One turn moves each row of this set onto another row. After a few examples, where does it send each row asked below?
vasal: [ 17 -23  23  22  -2  22 -14 -30 -23   6  -7 -20   9 -13  -1  -9  -9  -9
  10  46   0  -6   8   3   1 -20  -7 -44  -4  24 -31  18   5  13   8]
Tuge: [  6 -15  14  20  -6  25  16  -5   3  10  -6 -22   0 -16  25 -25 -16 -10
  18  17   6   4   7   2 -12  -3  20 -38   2  28 -26  32  12  10  18]
Tezu: [-19  -7  -4   3   6 -24   8 -21   3 -14   6   9  16   9  -2  33  27  25
 -17  -8  -4  -9 -10   8  -5  23 -16  23  11  10   9  -2   6  34  -9]
dag: [-24 -16   2  27  -1 -23   4 -16  22   8   0   5  -7  19  -7  32  22   7
  16 -38   4 -24  13 -16  10  11  -6  16 -28  -7  -8  20  12  21 -20]
fus: [ -5 -20   1  12  -8  31   5 -22 -11  25 -29   0 -10 -28  20  -4  -1 -18
  43  30  21  -6   6   7   6 -14   5 -25  27  -7 -19   6  13   5  -2]
Rav: [-17   0  13   6   4 -18  -5  -7  13  -3  13  -1   0  25   2  24  21  14
   5 -36 -18 -20   5 -17 -10   9  -8  25  -9  20   4  -7  17  19 -16]
Duro: [ 19 -27  11  18 -12  31  16  -7 -12   4  -2 -17   5 -15   8 -14  -7 -27
  29  28   5   6   4  -1  -6  -3  14 -47   6  13 -28  22   4   2   9]
bub: [-19 -13   0  20   5 -23  10 -17  25   1   0   6  -9  20  -8  19  24  13
  14 -43   5 -24  23 -15   9   8  -3  13 -26  -8  -1  20   8  19 -17]
mabo: [ 19 -28  -1  14 -12  28   6 -12 -17  14  -8  -6   6 -16  14  -6 -12 -30
  34  25   7   2   2   4  -9  -8  12 -49  17   0 -27  12   5   4  -4]
beg: [-20   2  -6   1  13 -27  -1 -10   2 -13   5  11  17   6   2  30  22  21
 -14 -14  -6 -15  -2   1 -11  17 -10  20  13   9  20  -8   5  26 -10]
zuba: [ 17 -24   7  19  -2  23 -23 -33 -23  20 -16 -11   7 -14   5  -3 -15 -14
  21  38   1  -8   8   7  -2 -27  -8 -44   4   4 -34   6   5  13  -9]
Geza: [ 26 -33  10  11 -13  22  -3 -20 -33  11  -4  -4   5  -9  14   1  -9 -24
  28  27   2  -5   2   0  -7 -14  -2 -53  21   9 -28  12   3   4  -3]
vetag: [-24 -11   3  25   6 -26  -1  -3  18   0   1   0  -4  15  -7  27  22   9
  16 -39  -1 -25  24 -23  10   9  -7  14 -27  -5   3  18   4  18 -15]
kegi: [  3 -27  -8  15  -6  22   2 -10  -3  29 -22 -13  -4 -15  31 -13 -23 -19
  35  10   5  -1  13  11 -11 -10  13 -42  18  -1 -27  17   7  17  -7]
kem: [  8 -17  14  22  -2  32  -1 -20  -2   8 -11 -28   8 -17  -2 -20 -11 -16
  17  44   0   3   5   8  -5 -11  10 -36  -7  21 -29  15   9  14  10]
zes: [ 24 -21  27  17  -6  15   3 -16 -30  -1   3 -15   5 -13  25 -13  -8   8
   5  25   1  -2  10  -3  -3 -14 -12 -43  10  32 -30  32   1  11  17]
Vatod: [-16  -8  -3  -5  12 -26   7 -25   3 -14   4  14  12  15  -1  25  26  26
 -16 -15  -4 -17   0   8  -8  18 -11  17  15  10  16  -2   6  31  -9]
Ziki: [-16  -2  11   8  -3 -13   5 -18  20  -1  15   0  -2  26   0  25  23  17
   2 -33 -14 -13  -6  -9  -9  14  -7  30 -12  20  -7  -4  22  23 -17]
kekas: [-28   0  13   4   4 -15   0 -17  19  -8  16  -3  -3  23  -3  22  21  14
   6 -36 -12  -6  -3  -9 -13   6  -4  26 -18  14 -11  -7  17  21 -13]
fik: [ 26 -32  22  15 -13  24   6 -14 -28   1   3 -14   5  -8   9  -7  -4 -21
  23  31   0  -2   5  -5  -4  -8  -1 -50  10  22 -28  22   2   3   9]
liti: [  9 -24  22   4 -10  24  -8 -32 -37  16 -17   2  -9 -17  21   5   5  -6
  30  36   9 -13   5   3   8 -22 -20 -27  34  10 -21   3  10   7   0]
kaved: [ 21 -33   5  12  -6  11 -11 -22 -35  18 -13  -6   0 -12  32   0 -15  -1
  21  18  -1  -7  16   6  -2 -21 -19 -48  25   3 -31  17  -4  18  -8]
Sasit: [-27 -21 -12  22   8 -34   7 -20   5  -5  -9  13  10   2  -9  40  26  15
  -2 -13  15 -20   9   1  15  20 -14   8  -5 -16   9  23  -4  32 -12]
ruker: [-12  -4  13   1   3 -15   7 -19  19  -7  14   1  -4  31  -2  15  25  21
   2 -38 -15 -18   6  -9  -8  11  -7  25  -9  19   0  -3  17  22 -14]
bega: [  8 -18  -2  20  -2  33  -9 -24  -2  22 -19 -19   5 -18   4 -14 -17 -21
  28  35   1   2   6  12  -7 -17  10 -37   0   3 -33   4  10  13  -7]
muka: [ 10 -19  42  13 -12  31   7 -22 -25   2  -4 -14 -11 -14  13 -10  11  -2
  26  36   6  -8   7  -9  11 -15 -13 -22  13  32 -25  17  13   2  19]
serog: [-23 -16 -15  14  15 -34   9 -22   9  -7  -9  19   7   4  -8  29  26  18
  -4 -21  17 -23  16   2  10  15  -7   6  -2 -17  15  20  -3  28 -12]
Goper: [ -4 -14  22  20 -11  37  20 -12   1  10 -16 -16 -13 -25  12 -18   5 -15
  39  30  18  -1   8  -3  10  -7  11 -20   5  15 -23  21  16   1  17]
Dip: [-27 -10 -15  20  15 -34   3  -6   6 -10  -7  11  13  -4  -6  33  24  16
  -2 -17  12 -19  17  -5  10  17  -9   9  -4 -15  19  17  -7  25  -9]
zak: [-36 -14   2  21   7 -27  -3 -18  18   1   1   4  -8  15  -9  31  20   6
  18 -39   7 -17  14 -14   5   2  -5  11 -31 -12 -10  15   7  20 -17]
Rigep: [-38 -19  -8  15  16 -38  -1 -23   0 -13  -5  12   9   1 -10  39  25  16
  -2 -15  15 -13  10   2   8  11 -14   4  -8 -16   6  17  -7  31  -8]
modom: [-30  -5   2  -3  13 -26   2 -22   1 -21  10   5  14   9  -4  30  26  24
 -15 -11  -3  -3  -8   7 -11  15 -13  19   5  10   6  -6   3  31  -4]

Sasit -> dag
kekas -> modom
bub -> ruker
Now these:
vetag -> Rav
Duro -> fik
bega -> kem
muka -> liti
zes -> kaved

One turn moves each row of this set onto another row. After a few examples, where does it send each row asked below?
Vap: [-17 -11  20  -7  18   5  -1 -26  32   1  24   2 -13  31  -4  -5 -17  -4
   1  -5]
pavi: [ -4 -21  -5  -7  -6   8 -15 -12  15   4  18 -13   9  21  15  20   4 -10
  26 -42]
Tupab: [ -8 -16 -15   4 -23   1   6  -7  15 -10 -11  22   2   3 -34  -6  -8 -25
 -12  -1]
davu: [-23   6  10 -23   4 -10   0  16 -30  15   8 -16   2  -2 -16 -25 -27  -7
 -16  -4]
beb: [-11  -3  18 -15  22   2  -6 -22 -13   1 -32  -4 -21  23  -8 -15 -29  13
 -21 -12]
navom: [-16 -16  12  14   8   4 -40  12  -7 -19  -5  25  18  -6  -3 -22   2  -6
 -29 -36]
Mip: [-22   8  19  -5  23 -17  -1  37   8  -2   6 -16  -5  11 -17  -1  -7  14
 -36 -13]
Dar: [  7  -3  11 -27  13  24  -6 -22 -11 -12  -3   6 -23 -10 -16  19  -7   6
   6  14]
gabi: [ 19  20  -2  -2   9   1 -10 -15   0 -19 -14 -14 -11  36 -22  10  -2 -10
 -32 -26]
toz: [-24 -16  16   8  10  15 -22  -6 -12 -12 -32  -2   5 -24   1  -6  15   2
 -35   1]
tebup: [ -1  10 -14  -2   9  -1  33 -18  10 -17 -10  -7  -7   8 -15  14  17  10
  11 -23]
Buzof: [-11 -25  -6 -10   3  18 -50  -8 -10  -1  13 -10   0   9 -21 -16  20 -16
   1 -24]
lil: [-14 -27  20   4   4   3 -11 -12 -15   3  10  29  34  -1  -2   8 -14  11
  17   2]
lelez: [ -6 -13  -6  20  11  -9  -7  -1  11  13  -8 -22  39  26   5   9 -28 -13
 -11 -27]
bida: [  1  -7  -5 -20  -8 -12 -11 -22   5  -2  13  10   9  -1 -27  16  10 -20
  33 -21]
Pegop: [ 11   6   8 -19  14   3   4   4  -9 -19  -9 -15  15 -35  -1   3   9 -35
 -10 -22]
migu: [  2 -15 -30  -5 -14   5 -20   8 -27   4 -10   0   7  -8  -2  31 -16  12
 -26 -14]
Vimu: [-22   7 -13  11   9   8 -19   2 -12  13  22 -12  32  -7 -19  -9  23   6
   0 -30]
zudo: [-14 -10  -8  -5   0  10   9  16 -16  -3  20 -35  -4  -7  -8 -14   9  -7
 -16 -47]
Bituf: [ -8  -7  27 -16  -3  16  -3  -2 -14 -17 -15  -7   6   7  29 -26  -5 -21
 -28  -9]
Nilu: [  1 -12   9 -15  18   4  -3  -9 -21 -15  25 -17  10  31  12  12  -3  37
  -6 -19]
ruvo: [ 16 -11  10 -33  14  -9 -37  27  13  -1  16   1  14   8  -1  11   4 -21
  -1 -18]
Fabak: [ -4  -8 -21   2   9   4  23 -11  -3   4 -14 -13  11  -9   8  29   6  20
  15 -23]
rimo: [ -9  -8  12  -9  28 -13 -31  13  20  21   4   2 -12 -10 -18 -10 -19 -16
 -36 -27]
nika: [ 11   5   9 -16   6  16  -2   7  38   7   5   4   2 -13   7   8  25 -23
 -16 -16]
Reki: [-22  -9  -1  13   0 -12 -14 -11  18   3 -16  38 -16  -1 -10  17 -10  25
 -13 -11]
suzun: [-16 -10   5 -21   6  -9  -5   8 -23 -17 -20  22   2  10  11  -4 -33  27
 -20  -8]
mun: [-16   4  13  24  23 -19 -19 -20  16   6 -17  16   2  21  -2  15 -11  26
 -13 -26]

Vimu -> Mip
lil -> Nilu
bida -> suzun
Now these:
davu -> ruvo
gabi -> Tupab
zudo -> rimo
Reki -> Fabak

